In the rows, zero is written as 128.
The rows below fall into families. The same turns and mirrors carry the whole set onto itself and the rows of a family onto each other. For each named row, which other rows are in its family? Write them in the order they are listed.
These 40 rows form 5 families of 8 rows each.
vafin: [146 124 127 141 125 157 130 106  90 161 154 141 178 129 107]
manar: [114 121 153 137 152 175 148 118  91 157 136 156 153  97 101]
Zafop: [135 136 132 161 150 127 157 119 128 129 102 161 127 137 131]
diz: [111 147 125 162 147 143 156 122 124 128 114 155 135 148 132]
Mudo: [149 116 131 137 146 140 137 142 125 142  93 136 138 111 143]
Gak: [125 124 139 133 171 150 134  97  92 157 129 169 167 102  96]
Bazif: [126 113 129 140 150 156 118 109  83 166 125 162 156 103  89]
lisin: [155 130 131 142 141 127 150 127 134 134  92 135 143 113 135]
nube: [110 147 103 134 154 142 147  99 150 139 125 159 149 134 106]
Mek: [142 134 120 130 129 126 150 151 128 143  95 144 146 122 131]
zudu: [152 116 116 139 134 150 120 115 100 168 151 152 173 145 110]
Seve: [139 141 129 144 133 138 147 136 121 132  98 121 152 126 143]
mus: [148 112 122 175 131 177 135 128 102 157 149 148 150 109 102]
Vuva: [135 118 131 165 125 179 149 123 104 153 158 138 169 112 118]
lapa: [122 140 101 135 143 134 155 126 151 145 121 174 138 134 107]
Taga: [137 135 102 116 136 131 148 133 153 150 108 150 152 111 111]
turu: [118 109 129 163 150 178 136 123 100 159 134 162 147  90  97]
pom: [156 116 122 151 132 156 117 114  85 164 141 149 159 122  94]
rila: [132 138 112 145 156 128 153  98 152 137 118 170 134 132 109]
rorol: [138 141 107 116 140 139 138 113 147 144 109 125 165 112 117]
boso: [140 138 114 134 144 139 151 109 166 150 108 142 152 124  99]
Teban: [168 127 130 139 147 144 127 103  91 158 143 146 176 123 102]
pige: [102 116 140 154 145 177 149 117  98 154 141 156 164  97 113]
Suso: [131 140 141 155 144 131 155 128 128 139  87 147 137 143 122]
kesum: [145 109 119 164 132 179 143 137 123 160 155 142 164 117 123]
tedor: [126 140 118 149 136 129 157 143 127 138 108 167 131 145 127]
tiz: [121 119 142 168 165 174 157 120 107 146 139 164 155  93 112]
bep: [128 144 122 152 150 134 154 108 148 143 109 162 137 152 102]
zisoz: [156 128 135 142 130 169 140 113  96 159 162 142 161 129  98]
vilu: [134 128 102 140 158 141 138 105 149 147 131 175 132 142 110]
bup: [152 119 103 121 149 146 134 120 159 151 117 142 149 105 117]
zap: [133 128 146 125 146 156 133 105  79 161 142 156 160 124  94]
Bunak: [152 132 111 127 147 129 147 106 158 142 108 143 150 108 113]
dar: [137 121 142 154 137 187 155 126 108 153 156 142 155 102 105]
fugim: [129 126 129 155 155 135 141 128 115 137 107 170 122 148 135]
ziz: [104 105 135 152 155 177 144 135 110 160 128 160 158  96 123]
Gomod: [165 122 134 173 141 169 150 125 106 147 153 140 164 114 118]
mav: [112 114 133 127 157 148 121 113  87 168 124 170 166 124 110]
raz: [113 122 136 130 145 155 130 100  83 162 138 159 173 114 102]
bigut: [144 134 133 137 140 137 151 130 146 146  86 127 151 115 119]

The rest of the family of Teban: diz, Gak, nube, Seve, rorol, tiz, Gomod
The rest of the family of Zafop: vafin, lisin, Vuva, rila, pige, Bunak, raz
The rest of the family of zisoz: manar, boso, Suso, bep, zap, dar, bigut

The rows below fall into families. The same turns and mirrors carry the whole set onto itself and the rows of a family onto each other. For each named row, which other rows are in its family? Write them in the order they are listed.
These 32 rows form 4 families of 8 rows each.
Tomo: [116 135 124 106 120 129 113 135 129 167 128]
dulu: [109 140 125 112 121 121 118 136 104 151 121]
dum: [122 142 116 141 121 165 105 126 165 135 125]
Selin: [119 140 119 131 127 109 108 140 165 138 108]
Vobez: [148 120 109 151 139 112 132 136 112 119 131]
tolo: [121 129 113 136 122 112 116 151 167 137 122]
Boda: [131 125 130 126 131 154 108  91 112 110 134]
sud: [103 144 127 129 114 155  98 118 158 136 120]
beg: [150 109 133 139 124 108 126 132 105 119 122]
Rulav: [129 137  87 158 116 141 118 111 134 141 127]
bovi: [138 109 128 154 125 142 119 116 160  98 122]
togi: [114 136 111 112 122 126 104 122  99 146 134]
gubof: [109 136 118 116 115 130 125 143 111 155 138]
puze: [110 126 158 110 142 132 121 140 131 123 120]
mogo: [125 105 139 116 122 153 117 112  98 129 128]
gipal: [119 126 108 123 133  97 104 136 150 142 114]
Sibeb: [ 91 136 116 131 137 163 115 118 149 132 122]
kuvum: [141 128  90 157 103 133 116 113 141 123 132]
Busa: [137 101 130 134 134 125 134 146 101 130 121]
muzam: [110 120 137 123 160 134 129 144 126 109 124]
kug: [141 123 127 152 125 138 107 106 155  98 111]
viz: [127 115 134 134 118 161 128 108 103 116 139]
Fosi: [150 101 129 143 123 142 101 115 140  98 122]
Simi: [130 122 133 134 119 150 117 104  94 112 125]
kiga: [144 106 121 138 128 116 136 132 106 108 132]
bisom: [137 116 129 138 141 124 108 103 163 105 113]
bolon: [102 122 143 107 143 135 135 140 129 121 129]
Bofid: [149 116 100 161 107 147 109 126 120 124 127]
kose: [111 127 145 115 147 143 129 148 146 140 119]
Kub: [143 128 102 157  96 132 103 110 131 132 122]
gopin: [ 99 143 112 125 119 153 115 121 163 137 128]
tudek: [142 131 114 134 122 118  97 138 171 135 122]

The rest of the family of Simi: dulu, Selin, kuvum, kug, kiga, bolon, gopin
The rest of the family of Sibeb: Vobez, Boda, Rulav, togi, gipal, muzam, bisom
The rest of the family of beg: tolo, sud, bovi, gubof, puze, viz, Kub

The rows below fall into families. The same turns and mirrors carry the whole set onto itself and the rows of a family onto each other. For each named row, which other rows are in its family? Write them in the order they are listed.
These 32 rows form 4 families of 8 rows each.
buz: [143 171  87 105 112 133 123 166 142 123 123 139 143 144]
mize: [111 137 114 121 100 145 108 154 134 147 156 165 123 142]
Dovol: [148 170  94  91 105 134 110 170 147 125 136 153 135 147]
kabes: [163 163 127 126  82 142 113 104 170 137 121 143 119 160]
vuz: [162 153 132 141  86 129 111 122 176 130 112 141 114 162]
dokon: [174 155 135 127 102 155 108 139 138 136 144 174 129 151]
zugu: [127 136 120 132 124 129 111 156 125 153 151 148 110 133]
Ruti: [105 151 101 122  96 130 107 113 149 146 127 131 119 145]
pive: [162 155 127  96  68 121 129 161 174 144 136 162 132 158]
paz: [145 167 101  95 119 108 117 131 121 155 122 132 135 136]
zez: [138 155 103 113 123  97 111 138 126 149 111 125 125 136]
buk: [152 153 114 106  75 127 140 176 172 135 134 156 137 156]
pubo: [142 158  99 109 113 124 105 182 146 121 130 150 126 144]
vemor: [170 148 136 141 109 144 103 156 140 126 133 168 124 150]
vemo: [136 141 128 113  88  92 139 132 151 176 131 139 140 162]
Zom: [152 171  99 112 110 131 109 163 146 122 127 154 154 166]
Gen: [156 139 145 132  85 144 107 140 137 140 137 184 135 153]
nilo: [149 154 131 133  81 131 105  98 152 140 106 151 132 159]
denit: [159 141 138 119  86  88 128 129 152 162 108 137 122 150]
Vel: [143 157 108 113 127 105 120 140 115 158 128 142 153 150]
Nug: [119 151 109 116  96 131 122 110 160 161 141 123 105 146]
mirut: [148 154 118 111  73 117 129 155 183 140 130 151 143 176]
Nize: [159 143 135 111  77 100 152 139 151 168 121 145 138 149]
zupe: [115 135 116 125 102 143 130 144 131 158 154 147 114 128]
kig: [151 161 108 110 115 104 134 129 120 157 110 129 144 137]
Tuki: [119 141 116 133  99 114 119 122 163 157 130 119 100 146]
Zik: [160 145 135 135 103 155 119 144 124 138 140 174 131 136]
zop: [164 160 128 139  84 150 118 112 157 127 109 150 127 151]
fuz: [163 143 133 114  75 115 122 174 172 135 128 162 124 158]
toza: [160 149 134  99  81  94 135 122 148 173 121 142 131 149]
Zemab: [129 143 117 116 115 145 116 145 127 159 165 154 115 135]
Fanav: [118 149 109 128  84 138 127 113 164 146 124 124 109 142]

The rest of the family of Zemab: Dovol, kabes, dokon, pive, paz, Nug, toza
The rest of the family of Zom: mize, Ruti, vemo, Gen, nilo, Vel, mirut

The rows below fall into families. The same turns and mirrors carry the whole set onto itself and the rows of a family onto each other. For each named row, which other rows are in its family? Write them in the order they are listed.
These 32 rows form 4 families of 8 rows each.
Lik: [147 138 139 108 142 165 134 120]
zigez: [154 137 114 100 108 124 110 126]
rol: [142 107 111 111 158 118 121 120]
doti: [100 126 132 129 120 145 125 149]
Tesis: [136 147 104 135 134 145 149 150]
teti: [149 128 122  92 113 113 118 137]
pade: [119 146 131 130 141 153 133 103]
Pamib: [129 118 134 133  99 135 133 155]
Luv: [137 117 129 104 132 130 106 157]
lesur: [134 141 131 104 151 156 143 113]
tinuz: [136 155 140 136 114 127 127 144]
Zot: [135 118 143  91 119 116 134 111]
dase: [133 120 148 102 106 129 132 106]
bim: [121 137 126 134 142 150 165 122]
fuvo: [105 117 114 136 145 133 140 110]
Mok: [127 149 128 130 112 129 136 159]
Leson: [157 104 117 118 112 119 126 149]
nupa: [144 115 119  96 143 132 147 102]
dures: [123 101 146 117 136 111 127 131]
vav: [120 133  96 123 143 153 118 137]
Gasub: [116 135 137 112 156 136 113 116]
kitak: [134 127 139 143 134 145 163 122]
retuk: [125  98 105 127 121 128 134 153]
fanob: [144 111 140 114 140 113 133 101]
pabuf: [155 119 146 102 128 118 113 131]
miki: [153 108 113 106 128 143 147 103]
Zefu: [137 123 115 121 103 106 139 148]
toved: [156 143 104 140 136 142 142 142]
Sov: [140 124 113 135 101 106 139 128]
feba: [130 140 110 133 114 157 126 152]
balu: [148 130 116 116 155 137 126  97]
tof: [121 131 104 144 125 152 147 121]

The rest of the family of dures: rol, doti, Luv, fuvo, vav, Gasub, retuk
The rest of the family of kitak: Lik, zigez, tinuz, dase, miki, toved, Sov
The rest of the family of pabuf: pade, Pamib, Leson, fanob, feba, balu, tof

